123,57,152,221,164,75,64
48,170,58,89,47,176,163
40,178,33,66,36,175,177
Answer: 221, 33

2,55,84,30,6,24 Answer: 84, 2

8,3,1,2,7 Answer: 8, 1

12,-9,17,-32,33,-38,-31 Answer: 33, -38

6422,3592,4101,4527,6333,6887
4479,7250,8963,7173,5271,3882
5695,5638,1339,4321,5154,5826
Answer: 8963, 1339

5118,4511,9833,5260,2957 Answer: 9833, 2957
---
array([-114.2,   -8.3, -159.0,  127.1]) yields 127.1

array([ 15.4,  -0.7,   2.2, -10.4,  -9.6]) yields -10.4

array([-109.29,  146.16,  -77.32,  -87.01,  -79.44,  123.47,  118.90]) yields -87.01

array([-12.6,  16.7, -10.4, -13.0, -14.5,  17.4,  13.6]) yields -13.0

array([ -46.33,   -2.38,  -86.62, -147.04,  177.18,   22.78]) yields -147.04

array([  79.1,  -87.3,   65.6,  -14.1,  119.6, -113.8,   -8.4]) yields -14.1

array([[ 0.049,  0.172, -0.109, -0.102, -0.027, -0.003],
       [ 0.069, -0.001, -0.001, -0.130, -0.056, -0.021],
       [ 0.072,  0.225, -0.163, -0.147, -0.083, -0.040]]) yields -0.102

array([-0.129,  0.019,  0.002,  0.097,  0.102,  0.113]) yields 0.097
---
-4.24,0.48,-1.62,-1.01,3.04,-1.63,2.85
-0.72,-0.43,-1.15,0.95,1.72,-5.36,-2.85
3.98,-0.94,-2.52,3.10,-2.68,-2.09,0.66
⇒ 0.66

-0.09,-0.05,0.04,-0.16
0.27,0.06,-0.10,0.31
-0.74,-5.76,-0.26,-2.56
⇒ -2.56

0.59,-0.02,0.82,-0.80,-3.38,-0.42
-1.22,2.04,0.66,2.59,-1.03,2.18
-1.98,1.97,-0.34,-0.55,5.18,0.42
⇒ 0.42

2.03,0.84,-3.67,-3.90,-1.46,4.35
2.77,2.55,-1.84,-4.70,-1.03,4.38
1.91,3.16,-0.15,-4.89,-1.41,6.21
⇒ 6.21

5.48,-5.91,-5.77,-5.63,5.84,5.60
5.41,-5.86,-5.72,-5.58,5.80,5.55
-5.27,5.75,5.62,5.46,-5.68,-5.44
⇒ -5.44

-4.98,5.46,5.33,5.17,-5.39
4.80,-5.56,-5.44,-5.16,5.46
-4.99,5.46,5.33,5.18,-5.39
⇒ -5.39

-3.27,3.09,3.09,2.05,4.62
1.31,-3.93,-3.12,-5.47,-6.09
-1.94,-3.14,-4.38,-3.94,-4.07
⇒ -4.07

1.73,1.34,0.99,1.54
-0.45,-0.81,0.23,-0.05
4.80,3.72,3.26,2.34
⇒ 2.34

-0.08,-0.50,4.15,1.12,-1.06,0.98
0.39,0.91,4.87,0.89,-0.52,0.46
1.64,2.86,4.30,1.20,0.19,0.98
⇒ 0.98
---
Q:
[[-0.95  1.37  5.06 -6.06 -4.99]
 [-2.78 -2.98  3.69 -5.74 -4.73]
 [-0.55 -3.78  1.65 -5.56 -2.90]]
A: -0.95

Q:
[[-5.11  5.36 -3.26  5.25 -0.06 -0.02  3.29]
 [-5.83  5.36 -5.21  4.88  0.85  1.28 -0.20]
 [-5.16  5.36 -3.44  5.25  0.09  0.08  2.09]]
A: -5.11

Q:
[[ 2.71 -1.66  0.82 -2.56 -1.68  0.23  1.31]
 [ 0.51 -0.44 -0.59 -2.76 -2.08  2.42  2.11]
 [-1.81 -4.73  5.79 -0.11 -4.55 -3.68 -2.21]]
A: 2.71

Q:
[[-0.89  0.45 -5.35  2.37 -4.89 -0.44]
 [ 0.75 -0.74  4.49 -2.01  4.33  0.11]
 [-0.89 -0.28 -4.35  1.59 -3.76 -1.04]]
A: -0.89

Q:
[[ 3.52  0.22  0.90 -0.54  0.88 -2.10 -1.00]
 [ 3.63  0.70  1.21 -0.29  1.07 -2.10 -1.84]
 [ 5.84  0.94  1.83 -0.58  1.66 -2.10 -2.64]]
A: 3.52

Q:
[[ 5.20  5.48 -3.93 -1.86  5.00  3.14  0.25]
 [-0.48  0.52 -2.26  3.45 -0.55  0.61 -4.20]
 [ 5.26 -1.37 -3.19  0.25 -4.49 -5.34  0.40]]
A: 5.20

Q:
[[ 5.02 -3.36  4.79  6.42]
 [-6.13  5.39 -5.71 -4.45]
 [-5.90  4.46 -5.77 -4.14]]
A: 5.02
---
[ 5.66 -5.83 -2.19 -5.97] >> 5.66, -5.97

[-3.96 -0.87 -5.78 -5.69] >> -3.96, -5.69

[[ 5.24 -6.13  5.41  4.24  5.77 -5.79 -5.79]
 [ 0.45 -0.95  0.71  1.67  1.29 -0.56 -1.08]] >> 5.24, -1.08

[ 1.93 -1.29  1.40  4.22 -4.94] >> 1.93, -4.94

[[-5.12  4.31  5.86 -4.90]
 [-5.78  4.97  6.52 -5.16]] >> -5.12, -5.16

[[ 5.20 -0.36 -0.23  0.48]
 [ 6.46  0.30  0.75  0.30]
 [-5.00  0.54  0.86  0.11]] >> 5.20, 0.11
---
[[ 4.29  0.43 -1.13  6.37  0.69  6.00]
 [-5.82  2.83 -3.23 -0.29  1.18 -4.32]] -4.32

[[-1.99  1.30  3.02  0.38  0.71]
 [ 1.02  5.76 -2.56 -0.58 -2.28]
 [-1.39  0.45 -0.43 -2.24 -1.76]] -1.76

[[-4.07  5.30 -5.37 -0.63 -1.77]
 [-3.84  5.30 -4.93  0.18  1.21]] 1.21

[-5.82 -0.73 -1.27  2.24 -0.89 -4.09] -4.09

[ 0.26 -1.92 -2.04 -6.43] -6.43

[ 5.41 -1.30 -3.05  3.19] 3.19
---
[[-2.80, -2.82, 4.02, 4.09, -2.75], [3.76, 3.79, -2.53, -2.56, 3.64], [5.70, 5.74, -4.47, -4.52, 5.53]] gives 3.64
[[3.15, -0.12, 0.02, 5.29, -2.25], [3.33, -0.26, -0.48, 5.01, -2.42]] gives -2.25
[[-3.63, -5.12, 0.66, 1.81], [-3.09, 0.06, 1.65, -4.20], [-1.18, 0.06, 0.66, -3.24]] gives -4.20
[[-2.12, 3.93, 3.99, -2.09, 4.02], [5.25, -3.38, -3.41, 5.03, -3.42], [1.71, 0.14, 0.15, 1.61, 0.16]] gives -3.42
[[-1.22, 2.33, 2.42, -1.23], [-3.82, 4.93, 5.10, -3.87]] gives -1.23
[[3.31, 4.35, -4.88, -3.56], [3.72, -5.76, 0.63, 5.52]] gives -3.56
[[5.08, 1.50, -2.81, -2.33, -0.42, 1.14, -0.94], [-2.15, 0.77, 0.37, 1.54, -4.10, -1.10, -3.16], [-2.41, 1.37, 0.68, 1.42, -4.25, -0.98, -2.79]] gives -3.16
---
[-1.70 -1.11  5.84 -4.53] -> 5.84
[ 3.58 -0.75  0.98  5.73] -> 0.98
[-6.63  0.47 -3.93  4.19] -> -3.93
[ 1.81 -4.29  3.58 -5.48] -> 3.58
[ 2.56  0.65 -0.19  5.37] -> -0.19
[ 2.57 -6.26  3.96 -0.98] -> 3.96
[-5.30 -2.66 -0.98 -2.45] -> -0.98
---
[ 6.37  2.80  0.80 -0.24  0.75  5.70] value 0.80
[-3.21 -0.17 -6.62  4.66] value -6.62
[ 6.22  1.43 -3.51  2.86] value -3.51
[ 3.45 -0.60  4.97  0.18 -2.27] value 4.97
[-0.55  4.85 -0.57 -1.86 -1.43 -4.48  2.27] value -0.57
[1.98 4.65 0.78 6.53 1.39 0.32] value 0.78
[ 1.90 -2.88  0.00  3.35  6.32] value 0.00
---
 3.75  -0.28   5.50  -1.21 Answer: 3.75
-4.74   0.88   1.06  -4.65 Answer: 0.88
 5.92   4.11  -6.28  -5.08 Answer: 4.11
-0.44   3.46  -3.22  -6.30 Answer: -0.44
-3.55  -5.53   6.60   2.62 Answer: 2.62
-3.13   5.71   3.32  -1.36 Answer: 3.32
-3.66   6.71  -0.25  -1.03 Answer: -0.25
-0.91  -5.08   1.47  -2.37 Answer: -0.91
 3.03   0.84  -5.76  -1.04 Answer: 0.84
 4.90   1.98   4.57  -2.75 Answer: 4.57
